B =
[[38,99,171,88,117,48],
[121,41,151,32,159,47],
[154,71,31,100,149,166],
[55,96,153,164,173,161],
[106,52,32,134,66,42],
[83,128,134,169,174,54],
[133,150,59,71,96,52],
[113,36,26,117,136,66],
[98,76,68,158,137,146],
[163,128,157,152,163,49],
[29,151,96,88,117,105],
[118,132,90,97,41,39],
[130,28,49,57,139,61],
[131,96,76,161,153,40],
[158,101,116,150,67,54],
[134,44,39,70,145,57]]
The entry directly above the smallest entry -> 59
Find the first entry, reading row by row.
A: 38
The largest entry in the first row: 171
The bottom-right entry: 57
The bottom-left entry -> 134
The entry directly above 174: 66
The top-right entry -> 48
The fifth entry in reading order: 117
Find the fourth-last entry, reading row by row.
A: 39
The entry directly below 55 is 106
Find the bottom entry of the column that holds the largest entry.
A: 145
Find the 5th-last entry, reading row by row.
A: 44
Find the entry directly below 59.
A: 26
Find the last entry in the row that holds the largest entry.
A: 54
Find the entry directly above 118.
A: 29
Find the entry directly above 157.
A: 68
The second entry on the diagonal from the top-right corner: 159
Find the second largest entry.
A: 173
The entry just right of 173 is 161
Find the 3rd entry on the main diagonal.
A: 31
Find the entry directly above 67.
A: 153
The entry directly above 152 -> 158
The largest entry in the first column is 163
Find the second smallest entry.
A: 28
The entry just left of 171: 99

x =
[[123,115,104,144,151],
[111,91,99,116,110],
[97,73,122,83,90],
[143,119,153,168,156]]
Indices start at 1.
The bottom entry of the column that holds the largest entry is 168
Find the entry directly above 83.
116
Find the entry in row 1 and column 1.
123
Find the entry directly below the smallest entry.
119
The entry in row 2 and column 1 -> 111
Find the entry in the bottom-right corner.
156
Find the entry directly above the largest entry.
83
The entry just left of the smallest entry -> 97
